How far apart are the two rows of each pair, measured in a hidden way? 0 means very close, and 30 very far. Two or three weighted sums of its numbers give each row a place; it is the straight-line distance between the places.
< 1.68  0.25  1.25  0.72  2.21  1.33  0.68  1.39 -0.48  1.41  0.62  0.98>
<-2.14 -0.09  0.54 -2.16 -1.02  0.31 -0.82 -0.45  1.67  0.05  0.42  0.04> >> 23
<-0.56 -1.17 -0.06  0.76 -0.67  0.32 -0.69 -0.30 -1.12  1.36  0.77  0.51>
< 1.53 -0.49  0.45  0.92 -1.00  0.18 -0.80 -0.46 -0.86 -1.04 -1.09 -1.20> >> 5
<-1.05 -1.95 -1.51 -0.45 -0.48 -0.52  0.09  0.80  0.82  1.47  1.06  0.98>
< 0.27  0.15  0.56 -0.40  2.02  0.27  2.02 -0.71  1.65  0.96  2.51  3.11> >> 9
<-0.83  0.03  1.52  1.20 -0.75 -0.35 -0.72 -1.85 -1.73 -0.11 -2.79 -0.75>
< 0.62 -0.32  0.07 -1.01  0.02  0.39  0.17  0.43 -0.78  0.70 -0.73 -0.38> >> 19
<-3.29 -0.71 -1.12 -0.02 -2.10  0.07 -1.34  1.18  1.68 -1.61  1.51  0.97>
< 1.41 -0.43 -0.22 -0.13  1.13  0.34  0.56  0.19 -1.27  1.60  0.74  0.71> >> 7
< 0.81  1.35  1.68  1.04  1.56 -0.52 -0.03 -0.21 -0.90  1.08  0.74  1.82>
<-0.05 -0.05 -1.21  0.72  0.29  0.51 -0.92 -0.80  0.34 -1.64  0.20  0.50> >> 11
<0.60 0.93 0.37 1.70 1.11 0.04 0.21 0.25 0.08 0.40 2.22 2.72>
<-1.30  1.09 -0.47 -0.62  1.73 -2.93  1.10 -1.89  0.06 -2.34  0.31 -0.56> >> 21
< 1.18 -1.91 -0.90  2.54  1.29  1.21 -1.87 -0.34 -1.09  1.43  1.25  1.96>
< 0.41  0.21 -0.55 -0.65  0.15  0.40  0.03  0.36  0.01 -0.58 -0.30 -0.01> >> 12
<-1.91  1.86  0.09 -0.58  1.33 -0.09  0.77 -0.85  0.75 -1.86 -0.79  0.35>
<-0.40 -0.51 -0.58 -1.14 -0.54 -0.59 -0.28  0.02  1.15 -0.76  0.40 -0.16> >> 18
<-1.15 -1.30 -1.02 -0.07 -0.50 -3.08 -0.70 -0.24  2.21  0.07  1.42 -0.86>
<-0.56 -0.36 -0.50 -0.10 -1.04  0.79 -1.07 -0.76 -0.50 -2.40 -0.33 -0.13> >> 17
<-0.01  0.32 -0.35 -0.17  0.15  0.06  0.67  1.68  0.57  0.03 -0.19  0.23>
< 1.63 -0.03  0.95 -1.15  0.31  0.24 -0.13 -0.22 -0.92  0.50 -1.17 -1.23> >> 20
< 1.35 -0.90  0.09  3.77 -0.70  2.64 -0.65  0.07 -0.88  1.83  1.48 -1.07>
< 0.03  0.42  0.16  0.37 -0.39 -0.05 -0.14  0.22 -0.31 -0.13 -1.18 -0.35> >> 12
<-0.22 -0.11 -0.66 -0.44 -0.44 -0.14 -0.54  0.66  0.07 -0.37 -0.32  0.02>
< 0.14  0.77  0.32  0.54  0.27 -1.15  0.38 -0.51  2.52  1.08  1.03  0.01> >> 7
< 1.07 -0.16 -0.08 -0.09 -0.20  0.25  0.09 -0.07  0.19  0.41 -0.71 -0.53>
< 1.96 -0.64  2.05  0.89  2.82  2.74  0.26  0.92 -0.81  2.42  0.46  2.16> >> 19
<-0.52  0.21 -1.15  0.32 -0.47 -0.27 -0.10 -0.01 -0.30 -0.92 -0.01  0.47>
< 1.38  0.70  1.07 -1.64  0.18  0.33  0.51  0.30 -0.58  0.76 -0.79 -1.30> >> 7
< 0.37  0.36 -1.19 -0.02  0.20 -0.18  0.23 -0.05  0.13 -1.01 -0.07  0.55>
< 0.19 -0.15  0.69 -0.71  0.46 -0.25  0.96 -0.74 -1.09  0.09 -1.13  0.10> >> 7
< 0.20 -0.04 -0.26 -0.63 -0.28  0.55  0.34 -0.05 -0.28  0.43 -0.50 -0.57>
< 0.20 -0.67 -0.97  0.45 -0.31  0.27 -0.32 -0.39 -0.08 -0.77  0.17 -0.73> >> 1
< 0.65  0.11  0.46 -0.54 -0.41  0.09 -0.22  0.29 -0.28  0.41 -0.77 -0.82>
< 0.05 -0.05 -0.52 -0.99  0.06  0.16  0.24  1.00  0.09  0.23 -0.23  0.02> >> 9
<-1.59 -0.16  1.04  0.37 -0.41 -0.10  0.31 -1.72  0.62 -0.93 -0.61  0.28>
< 1.17  0.49  0.34 -1.23  0.07  0.11  0.16  0.21 -0.02  0.36 -1.24 -0.64> >> 12
<-0.32 -0.16 -1.25  2.50  0.41 -1.04 -0.86  0.73 -0.30 -0.64  1.60  1.48>
<-1.93 -0.85  1.18 -0.39 -1.03 -1.11  0.58 -1.58  1.60 -0.78 -1.19 -2.02> >> 25
<-0.22 -0.54 -0.73 -0.94 -0.04  0.50 -0.06  0.75 -0.29  0.37  0.03  0.04>
<-0.18 -0.41  0.36  0.39 -1.38 -0.99  0.64 -2.29  1.05 -1.47  0.28 -2.01> >> 15
< 1.43  1.02 -0.18  0.26  0.41  0.88 -1.07 -1.51  0.70 -0.83  0.12  1.95>
< 0.62  0.42 -0.25 -0.27  0.48  0.32  0.41  0.06  0.41  0.57  1.34  1.69> >> 13
< 0.54 -1.13 -0.09  0.81  0.08  0.55 -0.47  0.69 -0.33  1.36  0.43  0.86>
< 0.68  0.23  0.44  0.61 -0.52 -1.16 -1.80  0.04 -1.93  0.36 -0.92 -0.09> >> 21
<-0.34  0.95  1.53  1.16 -0.55  2.22  1.21  0.15 -0.30  1.27 -0.80 -2.26>
<-0.44 -0.32 -1.03 -0.93 -0.13  0.07  0.23  1.00  0.00  0.75  0.27 -0.06> >> 13
< 0.49  0.47 -0.66 -0.01  0.38  0.29 -0.58 -1.73  1.39 -1.65 -0.64  0.75>
< 0.24 -0.09 -0.98 -0.36  0.30  0.41 -0.41  0.05  0.34 -0.90 -0.35 -0.03> >> 8
< 0.31 -0.79  0.22  1.04  1.15  0.50  0.66  1.67 -0.14  1.29  0.71  0.74>
<-0.01 -0.83 -2.46  1.93 -0.71  1.13 -1.45 -2.08 -0.18 -1.21  0.62  2.12> >> 25
<-1.39 -0.28 -1.80 -2.02 -0.84 -1.27 -0.04 -0.49  1.32 -0.25 -0.06 -0.21>
<-3.80  1.00  1.62  0.33 -0.59  0.07  0.24  0.24 -0.58 -3.75  0.42  0.41> >> 18
< 0.93  0.04 -0.44 -1.01 -0.21  0.20 -0.22 -0.25 -0.35 -0.19 -0.73 -0.30>
<-3.19 -2.12  0.21 -2.14 -3.26  0.45 -0.15 -0.16  0.78 -0.04  1.56 -1.34> >> 15
< 0.79 -0.29 -0.82  0.97  0.42  0.81 -1.02 -0.53  0.12 -0.86 -0.11  0.78>
<-1.37 -0.67 -0.67 -0.18 -1.13 -0.88 -0.36 -1.06  0.57 -0.96 -1.23 -0.15> >> 5
< 0.80 -0.05  0.99 -0.74  0.37 -0.15  1.09 -0.96 -2.28  0.22 -1.71 -0.21>
< 0.57 -0.15  0.28  0.00  0.72  0.44  0.73 -0.07 -0.13  1.00  1.50  2.20> >> 16
< 0.89 -0.27 -0.26 -1.26 -0.12 -0.06 -0.46 -0.59  0.08  0.03 -0.68 -0.42>
< 0.43  0.05  2.40 -0.36  1.23 -0.18  1.86 -2.78 -2.50 -1.04 -1.12  1.44> >> 12
< 1.27  0.77 -0.26 -1.12 -0.22  1.31 -0.50  0.48 -0.68  0.51  0.59  0.25>
<-1.36  2.89  2.91  0.26  1.88 -0.01  1.74 -0.58 -0.01  0.15 -0.62  1.21> >> 17
< 0.38  2.09 -1.23 -0.04  0.57 -1.30  0.44 -0.39  1.04 -1.11  0.41  0.13>
< 1.89  0.19  2.13  0.50  1.97  1.79  0.20  1.05 -0.79  1.77  0.42  1.48> >> 21
<-0.41  0.13 -0.11  0.18 -0.02  2.06  1.04  0.47  0.11  1.50  0.14 -1.51>
< 0.41  0.51 -0.20 -0.66  1.29  0.09 -0.95 -1.95  0.79 -0.98 -0.70  0.61> >> 10
< 0.53  0.59 -0.02  1.33 -0.36 -0.36 -1.13 -0.29 -0.35 -0.50 -0.78  0.33>
< 0.23 -0.01 -1.76 -0.56 -0.61 -0.15 -0.25  1.25  0.25  0.43 -0.63 -0.38> >> 9
< 0.77  1.37  0.22  0.88  2.07 -0.79  0.25 -0.91 -0.50  0.72  2.43  1.74>
< 1.13  0.54  0.15 -0.62  0.63  0.33 -0.41 -0.37 -0.64  0.66 -1.41 -1.12> >> 10
<-0.47  0.44  0.03  0.56  1.20 -0.25 -0.64  0.42 -0.91 -0.13 -0.04  1.01>
< 0.69 -2.08  1.19 -1.11 -2.27  0.66  0.21 -1.76  0.84 -0.24  0.66 -1.62> >> 27
<-0.84  2.52  1.70  1.62  0.94 -2.30 -0.27 -0.62 -2.61  0.78  0.89  0.01>
< 0.25  0.42  0.02  0.33  0.19 -0.13 -0.18  0.12  0.49 -0.82 -0.74 -0.25> >> 26
< 0.01  0.22  0.04 -0.86  0.80 -0.06 -0.11 -1.67  0.74 -0.46 -1.21 -0.08>
< 0.16  0.09 -0.61 -0.78  0.22  0.38  0.23  0.97  0.08  0.34 -0.17 -0.48> >> 15
< 0.78 -0.14  0.31 -0.27 -0.30  0.25 -0.48  0.00 -0.45  0.23 -0.63 -1.00>
< 0.20 -0.25  0.84 -0.09  0.87  0.51  0.91 -0.24  1.87 -0.28 -0.37  0.23> >> 18
<-1.35 -1.48 -1.18 -1.23 -2.93 -1.52 -1.39  0.88  0.62 -0.28  2.21 -1.66>
< 0.77  0.19 -0.24 -0.17  1.04  0.88  0.01  0.60 -0.58  0.19  0.11  0.60> >> 16
<-0.70 -0.18  0.86  1.01 -0.74 -0.39 -0.52 -1.42 -1.70 -0.28 -1.94 -0.60>
< 1.12 -0.77 -0.29  0.98 -1.31  0.16 -0.63 -0.78 -0.34 -1.11 -0.53 -1.09> >> 11
<-0.60 -1.55  0.13 -1.09 -0.99 -0.16 -2.69  0.60 -1.12 -0.44  0.29 -0.85>
< 0.67  0.05 -1.24 -0.10 -0.42 -1.13 -0.12  0.95  0.44  1.45 -2.27 -1.39> >> 18
<-0.23 -1.00 -0.84 -0.59 -0.17  0.09  0.24  0.68  0.55  0.10  0.06  0.31>
< 1.28  0.62  0.43  0.25  0.90  0.06  0.08 -1.55 -0.37 -0.20  0.89  1.51> >> 13
< 0.46  0.15 -0.05 -0.30 -0.49 -0.07  0.14  2.12 -0.05  1.09 -1.46 -1.12>
< 0.95  1.27  1.11 -1.14  0.26 -0.15  0.97  0.65  0.36  0.87 -0.99 -1.06> >> 7
<-2.33 -0.41 -1.11  1.46  0.08 -2.33  0.88 -0.07  2.06 -0.11  0.13 -0.38>
<-0.97  1.64  0.71 -1.06  0.94  0.48  1.51  0.29  1.68 -0.69 -0.83  0.06> >> 11
<-1.11  0.72 -1.46  0.15 -0.79 -0.53 -0.82 -0.08  1.88 -3.46  2.06  1.60>
<-1.15 -1.38 -0.59 -1.47 -1.52 -0.21 -2.01  1.10 -0.24 -1.87  0.16 -0.99> >> 8
< 0.61 -0.26 -0.44 -0.23  0.09  0.35 -0.15  0.22 -0.21 -0.10 -0.41 -0.43>
< 0.30  0.49 -0.20 -0.83 -0.18  0.48 -0.02  0.06 -0.86  0.54 -0.86 -0.91> >> 8
< 1.24  0.68  0.76 -1.02  0.12 -0.21  0.44  0.03 -0.30  0.47 -0.83 -1.17>
<-2.17 -3.04 -2.67  2.22 -0.42 -0.70 -0.32  0.03  1.70  2.42  3.68  1.96> >> 19
< 0.27 -0.50 -1.47  0.02 -0.10  0.09 -0.35 -0.45 -0.46 -0.61  0.05 -0.11>
< 0.03  0.38 -0.67  0.17 -0.06  0.32 -0.50  0.85  0.41 -0.24 -0.35  0.26> >> 7
< 0.34  0.89 -1.13 -0.87  0.01  0.30 -0.25  0.17  0.21 -0.86 -0.13 -0.29>
< 1.11  0.03  0.37 -1.06 -0.19 -0.07 -0.22  0.19 -0.26  0.15 -0.55 -0.39> >> 6
<-0.73  0.53  0.16 -0.32 -0.20  0.01 -0.32 -1.25 -1.79 -1.16 -1.17 -1.03>
< 0.14  0.39 -0.06 -0.29 -0.06  0.13  0.11  0.80  0.55  0.23 -0.72 -0.23> >> 20
<-0.58 -0.12 -1.73 -0.31 -0.59  0.12 -0.16  0.82  0.51 -0.46  0.41  0.25>
<-0.93  0.84 -1.21 -0.39  1.61 -2.61  1.69 -2.41  1.98 -0.91 -0.11  0.86> >> 7
< 0.38 -0.07 -0.67 -0.69 -0.25  0.09 -0.17 -0.17 -0.26  0.04 -0.05 -0.22>
<-2.02 -1.76 -0.94 -2.06 -1.27 -1.70 -0.88 -0.02 -0.93 -0.26  1.74 -2.29> >> 7
<-1.53 -0.16  1.54  2.01 -0.71 -1.07 -0.48 -1.16 -1.44 -0.01 -2.33 -0.72>
< 1.59  0.14  0.82 -1.54 -0.45  0.55 -0.41 -0.65 -1.12  0.72 -1.22 -1.47> >> 12
< 0.51 -0.10 -0.01  0.23 -0.22 -0.16 -0.46 -0.28  0.21 -0.89 -0.64  0.13>
< 0.90  0.15  0.41 -0.83 -0.19  0.13 -0.65  0.51 -0.94  1.18 -0.97 -0.80> >> 7
<-0.26 -0.08  0.77  0.33 -0.51 -0.15  1.94 -2.18 -2.66 -0.99 -0.99 -0.06>
<-0.08  0.77 -0.68 -0.73  0.34 -0.72  1.09  0.84  0.57 -0.12 -0.03 -0.04> >> 18
< 0.01 -0.61  0.70 -0.06  0.42 -0.44  1.00 -2.67 -2.39 -0.48 -1.25  0.78>
< 0.15  0.06 -1.05 -0.27 -2.10  1.12 -0.07  0.20  0.35 -0.18 -0.13 -0.68> >> 11
<-0.28  0.92 -1.26 -0.13  0.06 -0.28  0.28 -0.27  0.62 -0.01  0.13  0.11>
< 0.66  0.07 -0.66 -0.38  0.13  0.01 -0.12 -0.33  0.15 -0.65 -0.25 -0.23> >> 5
< 0.66  0.50  0.58  0.25  1.66 -0.31 -0.44 -0.14 -1.70  0.23 -0.78  0.77>
<-0.10 -1.47 -0.04  0.16 -0.01  0.32 -0.74 -0.01 -1.29 -0.19 -0.25  0.20> >> 9
<-1.32 -2.02  0.86  0.03 -0.78 -1.12  2.03 -1.99 -1.37 -1.54 -0.45  0.45>
<-1.64  0.65  0.83  0.11  1.00  2.49  3.01  0.40  3.43  0.47  1.44  0.24> >> 14
< 0.00 -0.20 -0.37  0.39 -0.58 -0.34  0.18  1.04  0.26 -0.18 -0.44  0.20>
< 0.50  1.28 -0.92  0.00  0.76 -0.92 -0.89 -0.79 -1.17 -1.34  0.58 -1.03> >> 23
<-1.06 -0.26 -0.69 -0.70  0.77 -1.86  0.57 -0.77  0.90 -1.06  0.24  0.20>
<-0.48  0.08 -0.45 -0.20 -0.08  0.05  0.62  1.53  0.77  0.89 -0.42 -0.51> >> 7
< 1.01  0.05 -0.36  1.15  0.74  0.43 -0.45  0.76 -0.43  1.43  0.66  0.87>
< 0.67 -0.35 -1.19  0.62  0.57 -0.36 -0.64  1.06  0.26 -0.15  0.50  0.94> >> 6
<-0.02 -0.35  1.92 -2.10  0.78  0.69  2.19 -1.86  1.15  0.02 -1.19 -0.48>
<-0.76 -1.74 -1.20 -0.83 -0.56 -0.70 -0.86  0.30  1.34 -0.29 -0.28  1.32> >> 17
<-0.11  1.30  1.53  1.41  0.75  2.43  0.49 -0.02 -0.08  1.19  0.64  0.62>
< 0.06  0.79  0.43 -0.47  1.47 -0.69 -0.34 -2.07  1.50 -0.65 -0.94  1.00> >> 6
<-0.08  0.55 -0.69  0.23 -0.05 -0.05  0.16  0.79  0.65 -0.60 -0.24  0.46>
< 1.11 -0.49  0.38 -0.52 -0.17  1.13 -0.51 -0.80 -0.87  0.32 -0.13 -0.49> >> 20
< 0.17 -0.15 -0.12  0.03  0.85 -0.03  0.40 -2.00 -0.75 -1.36  0.21  1.99>
< 1.72  0.45  0.33 -0.36 -0.31  0.03 -0.84 -0.26 -1.40  0.83 -0.68 -0.35> >> 17
<-0.04 -0.30  2.09  0.16  0.31 -0.81  2.31 -1.30 -1.92 -0.03 -1.65  1.09>
<-1.36  0.30  1.92  0.64  0.48  1.54  1.46  1.49 -0.88 -0.10  1.16 -0.06> >> 7
<-0.56  0.69 -0.46  0.24 -0.26  0.45  0.36 -0.18 -0.06 -0.92 -0.84 -0.34>
< 0.29  0.30  0.35 -0.55  1.76 -1.42  1.43 -1.47  1.48  0.10 -0.57 -0.10> >> 8
<-1.93 -1.27 -2.63 -0.80 -2.50 -0.33 -0.21  2.24  0.65  0.57  0.56  0.10>
< 0.16 -0.34 -0.83  0.73  0.80 -1.56  1.42 -0.25  1.70  2.83  1.56 -0.47> >> 9
< 2.40  1.40  1.90  2.03  2.82  1.26  0.19 -0.30  0.01  0.90  1.24  2.11>
< 0.27 -0.89  0.18  1.19 -1.42  0.22 -0.08  1.50 -0.06 -0.49 -0.27 -0.99> >> 6
< 2.03  0.45 -1.12  0.36  1.28  0.42  0.88  2.07 -1.05  1.90 -0.77 -0.03>
< 1.63  0.49  0.69 -0.25  0.92  0.42 -0.36 -1.32 -0.99  0.58  0.01  0.88> >> 26
<-1.14 -0.06  0.87 -0.98 -2.06  0.13 -0.65  0.56 -0.86  0.42 -0.30 -0.55>
< 0.73  0.47 -0.53 -0.44  0.21 -0.01  0.09  0.21  0.45  0.01 -0.47 -0.20> >> 8
< 1.05  0.15  0.42 -1.01 -0.10  0.31  0.03  0.31 -0.41  0.69 -1.26 -0.52>
<-0.03 -0.68  0.24  1.57  0.86 -0.07  1.10 -1.00 -2.14 -0.66 -0.15  1.30> >> 9
<-1.20 -0.48 -1.52  2.39  0.56  2.24  1.57 -0.30 -0.56  1.13  2.41  1.03>
< 1.37 -0.72  0.95  0.55  0.43  0.60 -0.44 -0.14 -1.25  1.77  0.21  0.02> >> 14
<-1.76 -0.29 -1.10 -1.13 -0.50  0.15 -0.25 -0.06  1.58 -0.88  0.87  1.43>
< 1.38 -0.19  0.10 -0.20 -0.74  0.24 -0.40 -0.81 -0.88  0.01 -1.35 -1.51> >> 18
<-0.18  0.24  0.96 -0.30 -0.28 -0.24  0.59 -0.25 -0.72  0.47 -1.70 -1.06>
<-1.95 -0.95 -1.41  0.62 -0.92 -0.49 -0.54  1.70  1.12 -0.05  1.99 -0.64> >> 14
< 0.72 -0.05  0.60 -0.90 -0.20  0.16  0.07  0.78  0.22  0.76 -0.84 -0.61>
< 0.87  0.49  1.73 -1.51  0.40  0.40  0.64  0.23  0.92  0.70 -0.87 -0.21> >> 6
< 0.06 -0.35  0.20  1.17  1.39 -0.07  0.05 -1.85 -1.09 -0.26  1.71  0.96>
<-1.07  0.60  0.67 -0.57  0.66  0.53  1.23  0.96 -1.42 -0.36  0.13 -0.73> >> 16
< 0.43  0.21 -0.48 -0.25  0.16  0.45 -0.31  0.44 -0.45 -0.02 -0.38 -0.33>
<-0.33 -0.33 -0.19 -0.71 -0.62 -0.75 -1.17  0.32  0.52  0.22  0.26 -0.49> >> 7
< 0.39 -0.49 -0.11 -1.47 -0.23  0.22  0.66  1.27 -0.28  1.19 -0.63 -0.84>
< 1.02 -0.06  0.55  1.00  1.24  0.23  0.37  0.50  0.03  1.12  2.48  3.02> >> 11
<-0.06  1.52 -2.00 -0.89  0.53 -1.07 -0.14  0.10 -0.70 -1.18  1.19 -0.54>
<-0.01 -0.67  0.97 -0.77  0.38  0.20  0.47 -0.46  1.06 -0.10 -0.44  0.21> >> 26
<-1.17 -1.39 -1.19 -1.79 -0.58 -1.86 -1.55  0.61  0.74 -0.26  1.44 -1.55>
<-1.13 -0.62 -0.58 -1.44 -1.06  0.15 -1.12  1.25 -0.16 -1.01  0.51 -0.53> >> 9
< 0.25  0.67 -0.82  0.31 -2.21  0.89  0.06  0.64 -0.73 -0.57 -0.22 -0.66>
<-0.07  0.63  0.55 -1.14  0.55 -0.50  0.37 -0.69  0.24  0.28 -0.61  0.40> >> 10
<-0.26  0.01  2.14  1.03  0.83 -0.13 -0.46  0.50 -2.08 -1.28  0.33 -0.46>
< 0.19  0.28  0.91 -0.53 -0.14  0.09  0.56  0.32 -0.83  0.17 -1.11 -1.23> >> 3
<-0.37 -1.61  0.00  0.64  0.77 -0.03 -0.86  0.93 -0.06  0.57  2.12  1.03>
< 0.40 -1.34  1.93 -0.27 -2.32 -0.55  0.63 -1.67  0.73 -0.56 -0.38 -2.53> >> 19
<-0.35  0.20 -0.43  0.17 -0.14  0.27  0.15 -0.31 -0.81  0.53 -0.68 -0.77>
<-0.40 -0.29 -1.14 -1.02 -0.57  0.01 -1.18  0.29  0.15 -1.55  0.33 -0.01> >> 8
<-0.16  0.64 -0.58  0.62  0.04  1.56  0.04 -0.18  0.44 -0.68  0.45 -0.49>
<-0.77  0.52  0.81 -0.55 -0.32 -0.13  0.36  0.50 -0.14 -0.05 -1.29 -1.03> >> 5
<-0.71  0.20  0.39  2.32 -0.74 -0.70 -0.17 -1.29  0.58  0.59 -0.28  0.32>
< 0.01  1.46 -1.06  0.12  0.79 -1.31  0.00  0.40 -0.52 -0.29  0.80 -0.92> >> 13
< 1.82 -0.08  0.93  0.74  1.32  1.01  0.40  0.46 -0.66  0.91  0.10  0.94>
< 0.14 -0.29 -0.05 -1.25 -0.41 -0.78 -0.86  0.88  0.34 -0.29  0.55 -1.46> >> 10
<-0.32 -0.38 -1.32  0.13 -0.31  0.14 -0.08  0.70 -0.11 -0.17  0.18 -0.35>
< 0.22  0.71 -0.98  0.41 -0.52 -0.04 -0.32  1.61  0.48 -0.15 -0.68 -0.66> >> 7
< 0.94 -0.85 -0.21  1.19 -0.07  0.30 -0.03  0.44 -0.82  0.11  0.40 -0.12>
<-1.19  0.78 -0.46 -1.29 -0.09 -2.75  0.38  1.42  1.86  0.20  1.52 -1.26> >> 10
<-0.48  1.67 -0.01  0.30 -0.24 -0.52  0.80 -0.84 -0.09 -0.58 -0.58 -1.17>
< 1.11  0.20  0.08  0.55 -0.39  0.15 -0.55  0.20 -0.05 -0.65 -0.79 -0.84> >> 11
<-1.14  0.91 -0.31 -0.43  0.16 -0.03  0.66  0.97 -0.23 -0.79 -1.02 -0.27>
<-1.49  0.90 -0.46 -0.20  1.10 -0.28  0.80 -0.90  1.31  0.52 -0.51  0.61> >> 10
< 0.49  0.17 -1.12 -0.03 -1.80  1.11 -0.16  0.10 -0.54 -0.67 -0.17 -0.90>
<-1.19 -1.01 -0.51 -1.50 -1.44 -0.15 -2.61  1.21  0.20 -1.15 -0.14 -1.00> >> 6
< 0.64  0.04 -0.18 -0.81  0.24  0.24  0.34  0.70 -0.38  0.11 -0.76 -0.57>
< 0.43  0.13 -1.21 -0.18 -1.80  1.18 -0.26  0.12 -0.28 -0.73 -0.05 -0.48> >> 8
< 0.34  0.34  0.17 -0.05 -0.31  0.08 -0.40  0.29  0.27 -0.01 -0.31 -0.42>
< 0.78 -1.60 -1.92  2.76  1.49  0.45 -1.43  1.26 -0.61  1.38  1.89  2.78> >> 16
< 1.83 -1.75  0.22  2.64 -0.05  1.01 -1.39  0.20 -1.28  1.81  0.37  0.51>
<-1.48 -0.31 -0.42  0.44 -0.27  0.68  1.09 -1.52  2.89 -0.60  0.78 -0.82> >> 18
< 0.72  1.14  0.45 -0.23  2.06 -2.62  1.48 -2.72  1.40 -0.83 -0.89  0.06>
<-0.76  0.99  1.81 -1.40  0.47  0.60  1.49  0.21  1.16 -1.77 -0.51 -0.41> >> 17
< 0.06  0.29  0.06  1.13 -1.04  0.40 -0.66 -0.35 -1.43  0.02  0.00  0.67>
< 0.11  1.11  0.94  0.70  1.66 -0.15 -0.71 -1.53  0.28 -0.76 -0.96  1.41> >> 10
< 1.16  0.17 -0.18 -1.39  0.37  0.36  0.61  0.83  0.43  0.01 -0.75 -0.59>
< 2.38 -1.02  0.77  1.44  0.61  0.53 -0.08  0.15  1.02  2.51  0.20  0.74> >> 14
< 0.37  0.67 -0.38  0.63 -0.36 -1.47 -0.13 -0.18  1.11  2.13  0.91  0.00>
< 0.36  0.79  0.27  0.51  0.46  0.05  0.21 -0.52  0.37  0.28  0.72  1.54> >> 14
< 0.47 -0.98  0.82  0.75  1.07 -0.94  0.77  0.04  0.70  1.40  0.30  0.13>
< 0.00 -0.49 -1.25  0.09 -0.18  0.39  0.02 -0.43  0.15 -0.78 -0.46  0.24> >> 10
< 0.56 -1.50  0.31 -0.71 -1.87 -0.99  0.83 -1.43  1.74  0.94  1.08 -1.97>
< 0.66 -0.48  0.19  1.83  0.66 -0.61  0.10  0.02  0.69  2.65  0.85  0.36> >> 14
<-0.22  0.18 -0.92 -0.07  0.28 -1.24  0.03  0.02  1.08 -0.03 -0.01 -0.24>
< 0.30  0.14 -1.06  0.12 -0.42 -0.16 -0.06  0.61  0.18 -0.55 -0.37  0.27> >> 3
<-0.38  0.16 -0.72 -1.05 -0.09 -0.19 -0.30  0.02  0.51  0.15  0.55  0.42>
< 0.03 -0.11 -0.64 -0.75  0.45 -1.00 -0.42  0.17 -1.14 -0.08  0.70 -0.51> >> 7
<-0.55 -0.55 -1.62 -1.04 -1.12 -0.33 -0.87  1.60  0.23 -0.41 -0.51 -0.64>
< 0.17  0.58  0.50 -0.17  1.23 -0.01 -0.47 -1.99  0.74 -0.78 -1.60  1.01> >> 18
< 1.15 -0.67 -0.08 -0.42  1.11  0.54  0.44  0.27 -0.86  1.16 -0.49 -0.12>
< 0.40  1.71 -0.57 -0.38  0.21 -0.44  0.62  0.10  0.72 -0.54 -0.43 -0.36> >> 12
<-1.07  0.87  0.63 -2.10 -1.32  0.88 -0.20 -0.86  1.39 -0.21  0.14 -0.20>
< 0.32  0.17 -0.07  0.17  0.77  0.13 -0.57 -1.18  0.92 -0.84 -0.60  0.35> >> 7
< 0.00  0.21 -0.64 -0.13 -0.21  0.12  0.06  1.43  0.95 -0.48 -0.21  0.30>
< 0.04 -0.06  0.06 -0.91 -1.28  0.14 -0.03  2.21  0.25  2.10  1.17  0.28> >> 11
< 0.42 -0.43 -0.87  0.28  0.33  0.31 -0.23  1.20 -0.30  0.33 -0.02  0.77>
<-0.25 -0.81  0.18 -0.41  0.00 -1.05  1.32  0.27  1.52  1.94  0.12 -0.86> >> 6
< 0.60  0.17  1.49  0.10  1.51  1.41  0.95  0.32 -1.35  1.68  0.18  0.89>
<-0.34 -0.16 -0.92 -0.34 -0.40 -0.75 -1.26  0.03  0.56 -1.21  0.89 -0.43> >> 11
<-0.29 -0.17 -0.04  1.05 -0.56 -0.64 -0.30 -1.32 -1.08 -0.42 -0.95 -0.29>
< 1.11  0.65  0.29 -0.29  1.41 -1.28  0.66 -2.55  0.98 -0.55 -0.87 -0.23> >> 6
<-1.45  1.28  0.22  0.32 -0.38 -0.16  0.28  1.26 -0.34 -1.27 -0.19 -0.79>
<-0.32  1.10  2.08  0.40 -0.36 -0.19 -0.77  0.52 -0.87  2.05  1.53  2.06> >> 19
<-0.48 -0.27 -1.61 -1.52 -1.55  1.45 -1.22  0.90  0.60  0.25  2.66  1.50>
< 0.06 -0.20 -0.62 -0.23 -0.06  0.34 -0.03  0.25  0.13 -0.15 -0.30  0.40> >> 11
< 0.10  1.08 -1.73  0.47 -1.20  0.00  0.36  0.01  0.44 -0.56  0.27 -0.45>
< 0.72  0.81 -0.29  0.26 -0.38 -0.37 -0.61  0.28 -1.14  0.19 -0.86 -0.29> >> 3
<-3.18 -0.32  1.97 -1.77 -2.36  0.72  0.07  2.20 -0.21  1.22  0.02 -1.98>
<-0.02 -1.05 -2.02  1.43  0.36  0.33 -0.37 -0.46 -0.45  0.36  1.11  1.51> >> 6
